In the rows, zero is written as 128.
Each path below is one point turned by a fixed rotation once a step. After each direction that follows a path, write how fast that rotation turns it, in degrees a step (0 if it stays still).
Each turn is a multiple of 5 degrees from 10 to 175, or 0.
Each row of a path follows its step; steps can be skipped.
path 1
step 1: [120 131 128 119 125 125 126 124 129 126 118 120 141 123 136 128 127 130
 138 127 122 123 130 122 133 137 128 128 137 128 122 129 139 129 130 120
 125 124 127 133 131 130 118 129 126 129 120 128 133 129 122 136 133 130
 128 126 122 118 127 128 131 125 128 129 131]
step 2: [128 128 122 130 133 137 135 130 136 133 129 140 131 131 128 132 127 123
 124 132 128 122 142 128 128 131 125 122 130 134 134 132 127 125 132 124
 132 130 124 132 141 141 135 126 124 128 137 125 136 128 119 135 128 130
 131 125 126 132 132 131 120 126 124 128 129]
step 3: [129 131 126 122 135 132 132 124 116 126 132 138 130 122 129 130 123 127
 131 138 123 125 128 117 139 120 128 121 128 127 125 129 129 134 133 128
 127 136 139 132 125 122 126 132 138 127 125 121 133 125 118 128 126 127
 121 126 129 120 127 124 136 125 131 134 128]
step 5: [127 132 118 134 128 127 125 124 132 130 126 136 127 118 120 122 131 128
 126 132 134 120 124 133 133 126 131 124 124 125 124 125 130 123 124 122
 133 135 130 123 119 134 126 120 130 129 119 129 139 127 133 124 138 121
 115 121 131 124 121 125 128 132 127 131 129]
step 6: [129 133 131 131 131 117 125 123 129 125 130 120 128 127 124 130 133 127
 130 124 120 122 130 134 130 136 117 128 133 117 125 124 129 137 128 130
 129 133 129 125 138 127 131 139 126 121 125 129 135 118 126 128 127 128
 125 128 132 135 121 119 123 120 119 121 132]
step 8: [133 127 130 127 129 127 130 121 117 128 124 132 125 131 119 121 121 121
 129 135 125 122 136 132 119 127 131 127 136 114 124 133 129 132 124 127
 124 130 126 132 123 122 134 131 126 133 142 123 124 115 128 129 132 128
 130 130 130 132 126 123 124 129 133 131 131]
step 10: [130 129 126 131 122 130 125 128 120 132 132 120 118 131 124 127 133 127
 136 131 133 119 119 131 129 134 128 127 127 128 132 134 131 123 128 129
 122 122 129 121 124 124 128 116 130 133 134 124 139 118 137 128 132 120
 138 122 122 132 136 120 131 127 127 123 127]
step 11: [128 129 128 121 115 131 116 132 129 128 122 123 130 119 132 131 124 133
 130 127 130 124 126 139 122 137 127 123 128 123 118 134 120 132 121 134
 133 121 134 132 137 130 130 121 125 123 125 125 128 132 129 135 126 127
 125 135 129 123 122 127 131 123 131 127 127]
step 12: [123 125 126 127 124 131 125 121 126 132 133 127 129 123 126 124 131 132
 125 126 124 128 126 124 124 123 112 132 117 132 135 133 127 125 127 123
 133 122 127 126 138 131 133 133 120 139 134 127 126 125 117 135 134 125
 135 126 119 125 132 122 128 128 123 125 123]
step 13: [124 130 128 132 123 137 122 134 123 130 122 122 127 124 127 127 126 134
 131 139 120 118 132 124 135 120 131 122 130 123 129 137 138 134 131 128
 128 119 123 135 125 129 129 126 133 124 133 122 124 142 120 131 125 136
 128 135 127 126 127 124 125 130 132 133 133]
Speeds:
[129 129 129 126 132 127 130 127 129 127 127 127 129 127 129 129 130 127
 127 127 128 126 129 129 128 127 129 128 128 129 128 130 130 125 129 127
 127 129 130 128 128 127 129 128 130 126 129 129 129 128 126 127 129 128
 125 126 129 127 128 130 126 126 126 130 127]
25
[129 129 128 130 126 128 130 127 130 125 128 127 128 126 126 127 126 125
 129 128 129 127 127 128 128 127 128 129 127 128 127 125 128 125 129 129
 127 128 128 128 131 127 127 127 128 128 129 130 128 130 125 128 127 128
 131 126 125 129 126 129 127 128 128 128 126]
140
path 2
step 0: [126 128 126 127 119 134 124 130 132 127 132 125 137 127 138 122 126 137
 129 131 121 126 132 131 131 124 128 120 136 128 129 136 129 118 128 140
 131 124 128 131 137 122 117 126 129 125 122 124 128 126 128 130 136 130
 130 123 134 130 135 126 124 122 118 125 126]
step 1: [133 130 117 121 132 130 122 129 123 132 132 131 127 129 124 130 125 131
 123 133 131 125 135 125 125 132 128 115 119 133 130 139 122 126 129 126
 124 119 128 129 130 128 125 126 125 122 122 125 120 126 128 141 125 123
 120 120 127 138 128 126 126 123 128 128 127]
step 3: [129 134 121 127 123 129 120 125 127 136 120 125 130 117 137 131 129 132
 124 125 124 123 138 121 132 130 135 119 132 131 131 129 121 119 124 132
 137 127 130 123 132 131 118 126 129 126 126 124 120 131 124 137 129 128
 131 127 128 130 134 122 123 128 118 127 131]
step 5: [121 124 130 124 127 124 125 125 129 137 126 124 131 124 136 127 123 128
 121 128 131 124 135 126 133 127 121 129 136 127 126 132 127 125 131 132
 137 121 128 133 142 131 122 127 129 127 131 129 136 120 121 136 122 133
 124 131 128 118 136 123 119 132 132 128 127]
step 6: [134 127 127 127 125 139 116 128 129 132 130 126 135 120 134 129 126 134
 122 124 125 126 133 120 128 122 133 122 135 131 133 122 124 121 131 129
 128 119 124 123 128 127 128 123 120 120 120 122 124 128 132 136 133 125
 130 124 131 121 124 129 121 128 133 131 132]
step 7: [122 124 124 116 130 132 129 123 128 133 143 126 134 126 126 129 123 130
 121 134 126 128 137 127 125 124 122 120 128 136 125 130 129 124 130 131
 120 128 121 134 126 133 129 125 128 120 131 123 135 117 122 134 122 125
 120 127 127 125 121 126 128 132 125 120 126]
step 8: [131 125 127 126 128 129 127 128 129 129 131 126 131 123 136 117 123 129
 119 135 133 119 131 121 130 127 125 127 136 128 123 134 128 118 127 129
 132 126 131 116 135 132 123 133 127 120 122 124 132 134 122 132 129 126
 126 126 132 127 137 126 123 129 141 121 122]
step 10: [121 128 120 121 129 134 127 124 129 129 135 126 127 128 135 125 124 129
 117 130 133 131 140 131 123 129 127 125 128 129 127 128 130 130 129 128
 128 125 130 126 130 126 127 134 139 118 133 127 129 116 121 136 124 126
 129 124 132 135 137 122 135 128 130 116 127]
step 11: [136 133 131 131 126 126 125 134 134 134 128 128 126 138 134 123 127 136
 123 123 126 123 129 125 136 131 123 124 137 131 130 130 134 117 127 124
 131 117 129 123 134 137 125 132 126 127 125 132 128 124 132 138 131 120
 127 122 131 126 136 122 121 130 130 121 124]
step 13: [125 137 121 128 123 131 123 130 127 134 136 122 123 121 129 130 120 136
 122 132 126 131 132 142 126 124 122 123 130 127 133 131 130 121 126 125
 126 124 124 127 136 131 124 135 127 124 132 121 133 125 127 131 128 132
 123 120 132 124 134 124 127 125 132 116 132]
Speeds:
[126 129 125 130 127 127 127 128 127 128 128 129 128 127 130 128 128 129
 125 130 130 128 126 129 128 129 127 130 128 130 130 128 127 126 127 128
 129 128 129 128 130 128 127 129 131 129 126 127 128 129 129 125 128 128
 130 128 129 126 129 127 126 126 128 127 128]
140
[131 128 127 131 129 129 127 129 128 128 128 128 128 129 129 129 129 126
 129 125 127 129 129 125 126 128 129 129 129 131 129 130 128 129 128 131
 127 129 130 127 127 128 130 126 128 127 127 127 127 129 128 128 127 129
 127 125 129 128 126 127 126 127 127 129 129]
130
[128 130 128 129 124 129 130 128 127 128 130 127 129 130 128 129 126 128
 129 127 127 126 127 131 128 128 127 128 130 129 126 129 130 126 129 125
 128 129 127 129 125 127 128 126 128 127 128 131 129 128 129 128 130 129
 130 126 127 127 127 128 125 128 128 128 127]
160
path 3
step 1: [128 121 129 128 126 132 110 124 133 131 127 123 134 125 130 126 131 132
 116 125 132 137 121 130 124 123 136 123 124 123 128 130 128 126 126 137
 130 132 127 125 121 130 130 131 131 132 129 124 125 147 122 121 128 125
 125 127 120 120 134 129 129 125 132 131 131]
step 2: [124 119 134 126 126 124 130 129 129 120 122 128 133 120 128 127 124 126
 129 132 128 117 130 125 133 139 131 123 124 132 125 134 120 124 130 129
 121 115 129 122 130 129 127 128 127 138 125 124 122 120 130 134 124 127
 131 132 132 127 131 144 118 125 130 129 137]
step 4: [120 120 132 124 129 121 132 124 124 127 124 111 139 124 135 130 124 125
 126 134 131 134 126 122 122 128 127 120 134 127 126 125 130 124 134 134
 128 129 126 121 125 126 121 131 128 129 122 138 127 133 137 116 131 130
 126 132 133 136 129 132 124 123 133 132 131]
step 6: [128 129 129 124 130 128 132 126 124 127 124 123 133 135 128 125 130 123
 133 124 128 129 128 121 122 121 128 137 124 128 121 127 130 135 135 136
 131 136 129 132 129 130 121 127 134 124 119 127 126 129 130 117 123 133
 126 135 126 122 141 112 122 134 117 125 131]
step 7: [118 124 124 135 125 124 133 128 123 127 131 130 132 123 138 130 128 128
 117 130 122 125 146 130 124 133 134 123 124 127 132 129 129 123 116 138
 134 136 124 127 124 132 126 134 133 137 135 129 122 130 126 125 129 128
 129 127 127 133 120 125 133 127 129 127 135]
step 8: [125 130 134 122 128 126 130 127 134 125 119 133 122 135 118 123 126 124
 130 125 121 127 133 131 136 118 134 133 117 130 132 133 128 129 126 118
 122 128 128 120 133 124 122 119 133 138 124 120 127 128 132 129 122 130
 120 124 130 129 124 122 120 135 121 134 127]
step 9: [134 123 114 127 122 127 139 134 130 131 133 129 133 126 123 124 127 138
 126 135 127 128 123 132 113 125 132 121 129 130 134 126 133 134 118 132
 132 134 131 131 127 134 122 128 128 128 124 125 122 135 131 125 123 138
 135 128 136 129 138 128 131 127 124 123 125]
step 10: [119 120 123 138 130 126 127 122 132 125 134 129 130 124 128 125 116 128
 132 132 123 123 127 125 133 127 125 128 131 129 125 134 136 125 133 121
 119 129 122 125 125 127 123 133 124 132 131 123 132 134 131 127 130 126
 129 126 125 143 111 131 127 136 120 136 130]
step 11: [135 124 129 126 124 132 129 130 126 134 120 127 123 125 117 135 131 134
 138 129 124 129 123 132 127 123 141 117 126 130 125 133 125 132 132 122
 132 131 137 130 127 126 132 125 135 119 130 118 126 140 126 131 132 130
 117 128 124 129 129 127 119 129 130 120 119]
step 13: [118 123 125 134 136 126 118 133 129 134 134 128 128 133 129 136 135 119
 130 126 120 117 135 126 133 118 132 124 129 127 133 131 120 132 135 127
 132 123 124 131 126 123 132 122 131 126 145 127 128 131 132 128 129 131
 123 131 124 130 123 135 128 132 127 125 127]
Speeds:
[126 126 127 130 130 128 127 129 128 128 127 128 124 128 129 126 130 126
 129 127 127 128 129 129 127 127 126 128 128 129 125 129 126 131 128 125
 128 129 128 127 128 128 128 127 128 128 128 126 130 127 128 130 126 127
 127 127 128 129 127 127 130 128 130 129 129]
140
path 4
step 1: [128 125 129 133 122 137 131 135 121 141 126 124 131 130 118 131 125 131
 123 122 126 132 125 132 120 131 123 123 127 126 129 130 138 127 131 125
 124 122 131 127 124 129 133 127 127 129 121 123 136 131 118 136 125 123
 130 133 128 130 126 125 126 122 121 117 124]
step 4: [128 126 133 128 129 124 132 131 120 132 136 131 136 140 124 128 133 134
 130 118 129 124 127 135 129 122 134 125 129 122 140 126 134 122 129 126
 124 131 129 127 128 130 132 122 128 128 126 117 134 130 125 129 125 126
 129 137 121 118 123 123 129 127 130 119 120]
step 5: [121 132 125 129 134 135 123 125 122 127 126 128 128 130 121 145 133 131
 125 124 133 126 123 139 126 135 129 128 130 122 130 128 129 129 132 124
 133 130 133 121 125 131 134 132 124 131 131 126 135 120 133 125 124 131
 129 128 136 120 119 126 120 133 118 125 127]
step 6: [132 126 133 126 136 128 119 128 123 128 126 136 138 131 132 133 127 125
 116 123 129 132 134 128 127 136 121 132 123 128 132 130 134 127 135 128
 126 117 133 123 127 130 130 124 129 133 120 130 129 132 131 133 126 127
 123 137 126 124 131 119 118 124 124 123 129]
step 7: [119 123 134 135 133 126 121 127 124 134 129 131 126 131 129 133 131 134
 120 122 125 125 132 130 133 120 132 129 122 120 131 127 128 118 126 126
 117 130 136 130 128 130 130 127 129 130 125 125 131 125 124 133 140 121
 128 124 122 127 121 119 125 131 118 126 123]
step 8: [117 140 132 131 134 128 124 125 123 127 127 128 128 137 124 131 132 131
 122 125 132 131 125 139 125 125 124 130 130 132 136 134 132 118 131 136
 132 118 120 122 129 129 129 127 122 132 133 134 133 123 135 133 132 123
 131 129 125 124 124 129 128 132 127 129 126]
step 10: [125 124 130 133 133 131 127 137 120 135 126 121 128 131 127 133 132 127
 127 123 133 130 131 129 128 123 124 135 122 125 128 132 124 128 124 126
 129 134 129 117 125 129 135 135 126 132 122 131 124 120 124 127 134 121
 132 138 122 124 118 121 115 136 131 129 128]
step 11: [120 134 127 128 126 125 120 124 121 134 121 134 123 133 136 132 130 128
 123 126 129 132 126 131 122 125 119 131 121 122 131 133 135 128 136 134
 127 127 127 133 125 133 139 125 122 129 129 127 132 127 129 129 124 118
 129 132 128 129 137 125 125 143 128 126 130]
step 12: [126 130 126 130 133 127 117 135 127 135 128 128 133 133 136 127 123 126
 125 120 134 134 139 134 128 125 128 127 136 119 143 126 128 123 131 125
 121 130 128 132 132 126 131 127 131 118 135 125 127 128 131 132 127 124
 128 130 121 115 123 125 128 129 131 131 131]
step 13: [128 128 138 128 131 127 119 136 121 133 129 130 129 130 127 132 132 127
 124 129 132 125 124 140 127 126 127 129 130 133 131 131 128 122 131 127
 133 136 127 124 121 129 129 126 133 129 138 134 130 122 126 115 127 121
 124 132 130 126 116 119 128 138 124 130 128]
Speeds:
[131 128 127 129 128 129 128 129 127 127 128 130 129 129 127 128 126 127
 130 129 129 128 126 131 128 129 129 127 129 128 129 128 127 127 128 130
 128 127 128 129 127 130 125 130 125 127 131 127 130 130 126 129 127 127
 128 126 125 127 126 130 127 128 128 128 128]
90
[128 129 130 127 127 128 129 130 130 127 130 127 130 128 127 128 131 130
 128 128 130 127 124 129 127 129 127 129 130 127 130 129 127 129 128 130
 129 128 129 127 126 125 128 127 129 129 127 128 128 127 128 127 127 130
 129 129 128 127 125 128 130 127 129 129 128]
80
path 5
step 0: [120 128 135 123 122 128 124 118 134 131 137 134 132 127 119 124 124 130
 133 129 126 123 125 134 119 123 121 138 124 119 127 127 120 133 127 132
 128 123 125 140 126 124 130 124 140 135 118 122 133 125 129 125 124 124
 130 123 134 131 132 131 135 120 129 139 125]
step 1: [127 133 131 115 126 127 129 129 127 121 125 127 133 124 130 129 122 136
 131 136 132 122 123 127 126 121 123 122 123 127 133 116 120 125 123 133
 111 124 125 137 118 121 133 126 126 125 133 130 129 134 126 117 122 129
 133 122 139 128 135 131 131 125 135 131 128]
step 2: [124 129 128 123 128 129 134 135 126 129 135 127 126 129 121 130 126 130
 125 130 139 127 130 130 119 129 124 116 121 126 136 132 121 122 119 132
 125 122 120 126 130 126 129 125 127 124 118 126 135 131 124 123 128 139
 128 122 130 136 129 128 117 126 127 150 121]
step 3: [127 127 134 122 132 127 119 126 120 130 131 137 124 124 123 126 132 138
 135 137 141 130 116 132 129 131 118 126 126 122 135 135 125 120 130 138
 128 126 124 133 132 132 124 125 129 117 133 133 136 125 121 130 122 131
 127 130 127 128 120 130 132 124 139 135 130]
step 4: [127 129 126 133 123 134 126 129 119 134 128 129 133 127 118 127 126 128
 131 138 135 127 129 125 122 133 121 143 119 131 126 124 118 127 135 138
 123 126 118 135 127 127 135 121 130 119 129 116 133 120 127 130 128 129
 135 129 123 132 137 124 134 126 126 138 129]
step 6: [127 132 130 130 127 133 128 125 133 129 127 129 126 130 135 125 120 139
 124 134 134 129 126 131 113 117 128 122 126 124 124 126 123 122 128 134
 127 122 116 127 120 128 136 128 132 128 130 127 136 122 130 127 137 133
 132 125 142 136 130 132 129 122 137 134 117]
step 7: [122 128 127 114 120 134 131 129 127 129 131 136 140 131 126 129 128 134
 130 138 132 125 129 135 121 127 126 125 126 123 131 133 127 124 126 142
 130 132 125 135 129 130 129 125 131 130 133 131 132 135 127 121 123 121
 122 117 136 130 119 127 128 120 127 144 130]
step 9: [123 131 130 126 125 128 126 127 115 127 124 120 121 128 119 122 136 138
 139 138 131 125 129 131 126 122 122 120 122 134 132 129 117 128 131 133
 123 124 128 131 121 128 126 124 132 117 126 120 136 134 129 128 126 130
 124 118 121 131 137 135 125 129 126 139 127]
step 10: [122 127 122 123 133 137 126 122 125 120 127 129 121 128 125 130 115 139
 141 134 143 119 128 133 121 130 130 131 117 122 130 129 125 129 128 138
 125 126 117 131 132 125 124 125 131 122 125 129 131 117 125 129 130 133
 130 132 128 136 125 136 123 129 131 128 124]
step 11: [127 130 128 125 120 132 119 131 129 132 130 141 125 130 129 126 130 141
 130 133 141 128 137 128 125 129 123 134 127 133 124 124 120 128 132 133
 126 125 110 136 125 127 125 126 139 133 130 129 131 130 118 134 132 131
 129 123 137 122 130 125 130 119 130 136 130]
Speeds:
[129 126 130 129 130 128 129 127 128 130 129 130 130 129 127 128 130 127
 127 128 130 130 128 128 124 130 126 128 130 130 129 131 128 127 128 129
 127 128 128 127 131 129 127 129 127 126 130 129 129 131 129 130 126 126
 129 128 128 127 128 127 129 127 127 128 129]
80
path 6
step 0: [128 124 118 128 122 128 131 122 131 129 124 136 133 137 120 119 120 129
 131 132 128 124 132 119 134 125 114 134 132 135 127 136 126 125 134 132
 140 129 132 132 128 131 125 127 130 128 131 132 141 132 127 126 134 132
 124 133 129 141 132 123 137 125 129 128 119]
step 1: [124 119 131 124 124 125 131 112 143 126 129 126 123 135 125 128 129 130
 131 119 136 131 129 130 128 140 133 124 116 128 127 117 122 127 116 126
 130 133 122 125 125 131 127 139 122 124 122 128 126 129 136 128 123 131
 124 132 127 131 135 135 125 127 130 136 131]
step 2: [125 130 132 123 128 133 129 138 122 128 126 122 125 133 132 127 123 131
 131 133 120 132 134 130 132 123 136 124 121 115 134 132 124 138 133 133
 119 135 129 134 127 121 130 130 130 128 137 130 135 136 127 131 132 140
 128 133 128 135 124 130 124 125 115 126 142]
step 3: [132 121 123 139 127 131 122 133 129 138 127 123 137 125 134 124 124 129
 128 128 134 137 120 126 131 131 128 131 135 128 125 120 119 135 127 129
 134 116 126 136 126 139 126 126 111 130 129 126 127 132 123 121 132 127
 120 122 125 125 122 118 131 123 123 127 126]
step 4: [134 126 131 134 134 135 120 123 126 130 127 126 126 131 124 128 138 126
 131 126 121 116 120 125 119 142 120 134 113 125 127 131 125 122 124 128
 128 138 134 139 127 127 124 122 130 118 124 137 129 123 122 130 129 125
 128 128 132 129 130 133 135 127 129 126 124]
step 8: [127 129 125 126 133 135 135 128 121 128 122 132 127 117 132 130 126 117
 119 122 116 125 124 124 125 137 121 118 134 144 120 129 121 132 129 127
 122 123 139 129 137 127 126 124 126 134 127 129 128 135 124 128 130 128
 128 128 136 123 135 130 122 125 128 123 122]
step 10: [120 130 130 125 117 122 117 138 125 126 131 125 127 136 119 129 133 132
 125 120 132 124 132 130 123 131 136 120 123 132 123 130 128 127 126 135
 129 125 124 119 133 125 126 136 126 129 123 127 125 135 144 139 117 128
 127 128 123 120 133 134 123 127 126 127 134]
step 11: [123 128 128 122 126 133 129 137 124 130 122 123 127 123 124 133 115 125
 125 124 128 127 137 128 130 122 123 126 132 116 132 129 128 130 126 131
 123 119 133 135 125 122 137 118 131 129 131 115 126 128 124 125 121 140
 126 128 140 129 124 118 128 127 135 123 135]
step 12: [124 131 129 136 123 123 124 119 126 137 120 124 122 116 137 126 127 129
 120 133 125 132 126 120 121 131 131 138 131 130 126 128 125 121 125 118
 137 130 115 129 128 131 137 123 119 132 131 131 124 138 123 128 123 118
 130 117 129 120 125 129 132 132 129 129 126]
step 13: [125 126 131 133 123 133 125 125 121 128 124 121 133 130 115 126 136 128
 123 126 123 120 126 115 128 124 127 125 122 130 128 132 143 128 135 124
 125 127 132 130 136 133 129 130 131 114 123 137 127 121 126 131 131 129
 146 131 129 129 131 129 122 125 128 129 128]
Speeds:
[129 127 124 128 127 129 127 127 130 125 129 128 127 128 128 129 127 127
 128 126 128 127 127 127 129 128 128 129 128 130 130 124 130 128 128 129
 126 128 127 127 127 128 128 125 127 129 128 128 129 127 129 125 130 129
 127 126 129 127 128 125 128 125 129 127 129]
135
